Each path below is one point turned by a fixed rotation once a step. After each direction that follows a path, write how fast that rotation turns it, in degrees a step (0 if it stays still).
Each turn is a multiple of 5 degrees from 10 to 175, or 0.
Path 1:
[  2.3  20.3   3.6  15.3  10.7 -13.8 -16.3 -10.1 -13.0  12.7]
[ 12.2  16.7  13.6  -0.9  -1.0   4.4 -25.3  14.3  -9.3 -14.8]
[  2.4  -1.1 -14.4  10.8   3.8  20.2  -9.2  26.5   8.2  -9.1]
[ -3.1  -0.8 -20.3  12.9  12.0  24.9  -8.7 -12.3  -1.1  11.2]
[-15.7   2.4  -4.1  -0.5  -6.1  10.1 -12.7 -19.5 -26.0  -2.6]
[-30.3  11.2   5.8   1.5 -11.9   0.7  -8.5  12.2  -4.6  -9.1]
[-16.6  15.7   8.9  -3.3   3.4  19.0   1.4   2.6  27.6   0.8]
[  7.0   8.5  -2.6  -1.4  -1.9  27.9  18.3 -19.6   3.4 -14.7]
[ -5.9   1.1  -5.4  25.8 -13.2  -5.1  18.0 -13.9 -10.9 -10.4]
[-11.1  13.2  18.8  27.0   3.9 -17.6  -6.5  -7.1   5.1   4.7]
[  9.4   6.4  28.5   2.8  14.9   1.6 -10.5  -2.1   6.3 -15.2]
[  8.3 -12.8  -6.1  10.5  10.5  10.5   6.1  10.8   8.0 -29.1]
[ -1.6 -19.3 -20.3  24.1   9.9  -0.3  -7.1 -13.6   8.4  -0.3]
[ -8.3 -17.6  13.3   2.7   3.3  -0.8 -21.7 -22.4  -9.7   0.8]
[-22.3 -14.4  16.9 -11.2  -1.1   0.8  -7.1  13.2  -6.5 -15.1]
[-19.3 -10.0  -5.7 -12.3  12.5   6.1   9.5   9.2  27.3  -8.4]
[ -0.3 -10.3  -7.4 -15.4  -0.6   9.7  11.6 -30.2  16.5  -0.9]
Directions:
[  5.8  -9.7  -3.7   5.0   9.1   0.3 -15.4   5.4  -4.1  -2.2] -> 35
[ 3.9 15.1 -7.2  0.3 -3.2  6.0 -4.5  7.2 -7.8  7.8] -> 10
[-10.7   4.9   9.9  -2.4   8.8  -9.3  -1.5   3.3 -10.7   1.1] -> 80
Path 2:
[ -8.3 -27.6   2.4   2.8  -4.1  16.8  16.4 -12.4  -0.7 -16.8]
[ 21.3 -10.7  10.7   2.0  -0.6 -11.2  13.6  21.8 -14.5 -14.1]
[ 10.9 -14.2  -8.4 -16.6 -13.0  21.0  19.8   7.0  10.9  12.5]
[  2.5 -18.8  -7.2  13.7  -6.1  -2.2  17.3 -15.3  -3.3 -23.6]
[ 12.3 -23.3  19.1  -7.7   6.8   3.0  10.2  20.6 -14.2   0.2]
[ 11.8   0.5 -13.9  -7.2 -16.5  10.5  27.3  11.5  15.1  -6.7]
[ 11.1 -28.7   2.7   5.7  -3.1   2.9  13.6 -24.7 -11.5  -2.5]
[  0.8 -18.2   5.5  -0.9  -0.7   4.8   9.0  29.1  -8.8 -18.4]
[24.2 -2.6 -2.0 -7.0 -3.6  2.2 29.6  3.0 14.5  6.0]
[  2.1 -28.4  -1.7   0.3 -18.0  16.5   4.0 -15.7  -7.3 -13.1]
[ 11.9 -18.6  -3.2   4.5  10.7  -9.9  15.7  24.8 -13.5 -11.5]
[  9.8  -8.8   8.7 -15.2  -6.8  20.5  23.9   5.1  15.3   4.5]
[ 11.7 -19.3 -10.4  10.0 -23.0  -2.9  11.1 -12.9  -8.3 -20.2]
[  4.3 -28.4   3.3  -5.4  15.5   5.9  14.0  16.1 -13.2   3.0]
[ 11.9   2.0   6.0  -4.3 -12.7   7.7  27.8   9.3  19.2 -17.8]
[ 20.7 -24.9  -1.7  -1.5 -16.8   1.8   7.7 -14.4 -15.3   4.8]
[ -4.9 -24.5  -8.1  -1.3   5.6   9.7  12.6  26.1  -8.1 -16.1]
Directions:
[  8.7   6.1  -6.3  -4.9 -15.8   2.9  -1.3  -3.8   4.9   7.8] -> 115
[ 11.4   5.3  -4.7   7.5   4.4 -15.2   5.7  -3.2  -2.5  -0.2] -> 160
[  0.4   0.0   0.3   4.6   4.9  -4.5 -16.8  -0.2  13.4   2.9] -> 0
[-4.2  5.1 -3.2 -0.7  7.5  5.0 12.1 -6.9 14.4  0.4] -> 125
Path 3:
[-18.3  -6.5  -3.3  -1.8  -5.4 -22.6   0.4  25.7 -17.1  -1.7]
[  6.6 -22.4  -1.1   7.4 -10.6   3.2  -4.4  13.0 -30.4  -3.5]
[ 19.8  -0.1 -15.7  -3.1  -5.3   8.6 -22.9  -9.5 -19.9 -11.0]
[ -9.3  10.4 -17.8 -19.0   5.1 -14.6 -18.5 -15.6  -9.0   0.0]
[-23.0 -15.8   3.4  -8.3  15.8 -18.0  -5.3  -2.8 -15.0   9.2]
[ -4.4 -21.6  16.4   7.6  14.7   4.6  -8.9   7.6 -16.8 -18.6]
[  6.4   4.8  -9.4   5.6   1.8   0.1 -14.3   8.6  -3.2 -35.1]
[-12.8   6.1 -26.5  -6.6 -14.6 -18.6 -12.9  12.5  -3.7 -11.4]
[-11.7 -13.3  -3.2  -9.5 -12.7 -11.9  -9.9  17.2 -22.3  17.4]
[ 12.6 -10.1  10.1  -1.3   5.0   5.2 -11.9  -3.9 -34.2   0.5]
[ 10.0   2.4 -10.9  -4.5  13.0  -5.1 -12.8 -21.7 -15.3 -22.1]
[-26.1  -9.2 -20.8  -8.2  11.0 -17.9 -11.8 -10.6   6.2 -12.1]
[-28.9 -17.8   7.9  -1.9   4.5  -4.1 -14.4  20.2  -4.5   0.0]
[  7.2  -3.5  15.0   5.2   2.7   1.9 -11.4  24.1 -21.1 -17.0]
[ 13.8   8.4 -15.1   0.5 -11.0 -12.2  -3.3   3.1 -20.7 -22.9]
[ -9.3  -9.2 -29.2  -7.2 -13.8 -13.9  -7.9  -7.9 -11.5   2.4]
[-13.3 -18.5   2.0 -14.1   2.8   5.3 -25.3  -2.9 -16.6  16.0]
Directions:
[ -0.6 -14.7   8.1   3.8  -1.0  12.7  -3.5   4.4  -3.5   5.9] -> 95
[  7.9   1.8  -4.8  -5.8  -5.1   1.2  -1.6 -10.5 -10.2  12.9] -> 55
[ 8.3 -4.8  2.6  7.7  3.4 -3.0 14.0 -3.6 -9.8 -7.3] -> 85
Path 4:
[-30.0   2.8   4.5  11.5  -9.0  16.1  13.1  14.3   1.9  -8.7]
[-12.4  12.2  14.4  15.6  -1.1   4.6  -3.6  25.9  -2.2  16.1]
[-11.2   1.4   0.9  17.3  11.0 -17.2  21.0  12.6  10.8   9.6]
[-12.2 -23.0  14.7   3.0   8.3   9.6  21.2   8.4  14.9   6.1]
[11.9 -5.7 13.0 27.7  6.3 18.6  9.7 11.4 -4.9  7.4]
[ -8.5   4.1  -3.0  26.3   4.9   3.7  23.8   5.8  -6.7 -18.1]
[-23.5   2.3  17.0   3.9  -2.0  11.4   6.7  22.3  -2.7 -11.9]
[-5.2  6.1 15.9 12.9 12.2 -8.8  1.7 26.8 -1.9 12.0]
[ -6.1 -13.4   2.2  10.5  22.8 -19.5  21.4  11.4   9.0  -3.8]
[ -0.9 -23.7  20.8   6.2  14.3  15.9  10.2   8.6   2.7  -2.1]
[ 13.2  -0.5   8.5  26.5  15.4  12.2   4.1  14.3 -13.7  -9.9]
[-17.2   0.1  -2.9  14.0   8.2  -0.2  10.8  12.7  -9.0 -28.7]
[-21.2  -1.1  18.6  -2.2  11.6   4.0  -8.6  24.7  -4.3  -8.2]
[  3.0   0.0   6.6  11.7  26.8 -16.7  -1.1  21.9  -2.7   4.9]
[ -3.9 -24.5  -1.0   2.3  25.6  -8.8  14.7   3.7   8.3  -8.6]
[  2.2 -22.5  10.9   5.7  16.2  24.1  -3.2   7.5  -4.9  -7.3]
[  3.7   0.8  -9.0  24.9  19.4   5.1  -6.5  13.1 -17.0 -15.1]
Directions:
[-2.9  2.2 -2.7  5.0 12.2  8.6  3.9 12.5  9.2 -3.1] -> 0
[-13.2  -9.0   1.5 -10.8  -3.6   3.2   4.9  -3.6   6.2  -7.9] -> 125
[  0.9   2.9  -3.6   7.6  -5.6  13.7   0.3  -4.9  -8.4 -11.9] -> 65
Path 5:
[  1.8 -14.0  12.7  -9.7  11.0  13.4 -22.5 -10.4   0.2 -13.6]
[  8.7 -11.6  12.6   6.8   9.6  15.3 -24.0   5.0  -1.5 -16.5]
[  6.5   0.8   6.4   1.9   9.8  25.5 -13.9  17.4  -9.3 -12.0]
[ -1.8   8.3   8.7  -9.1  13.9  26.5 -12.5   8.2 -17.2  -3.3]
[ -1.6  -2.2  13.8  -7.9   7.3  12.8 -21.3  -7.3 -22.3   3.3]
[  6.0 -13.6  14.4  -0.8  -1.4   4.2 -19.5   3.7 -25.1  -1.5]
[  9.8  -7.3   5.6  -1.2  -1.5   8.4  -9.8  19.4 -25.9  -8.8]
[  6.6  -2.2  -1.5 -18.5   4.9  11.0   3.1  18.4 -26.0  -6.0]
[ -1.0  -6.5   3.0 -29.0   7.6   4.9  -0.9  -0.8 -23.6  -2.5]
[  4.7 -19.2   4.9 -24.0   1.4  -6.4 -11.2  -6.7 -17.1  -9.1]
[ 13.0 -25.8   4.9 -14.5   3.3  -1.5  -8.7   9.5  -8.1 -20.7]
[  7.7 -10.0  -3.2 -18.0  11.6   9.4   1.2  15.5  -4.1 -24.3]
[  1.8  -3.0  -0.4 -27.0  16.3  17.1  -1.5   1.1  -1.0 -16.2]
[ -1.4 -10.7   6.4 -21.2  14.4  12.7 -15.5 -11.7  -0.1 -11.9]
[  4.3 -18.5  11.0  -2.5  10.9   9.5 -24.0  -1.6   2.0 -17.9]
[  8.6  -9.3   8.1   5.3   8.9  19.5 -14.3  11.2   1.5 -20.9]
[  0.9   6.2   8.0  -4.1  15.3  27.2 -10.3  11.1  -8.6 -12.2]
Directions:
[  8.1   8.5  -3.8  -7.1   5.5  -7.1 -15.0   5.1   0.8   0.2] -> 0
[ 9.3 -7.4  0.7 12.3 -4.7 -3.5 -1.2 11.9  2.3 -7.6] -> 80
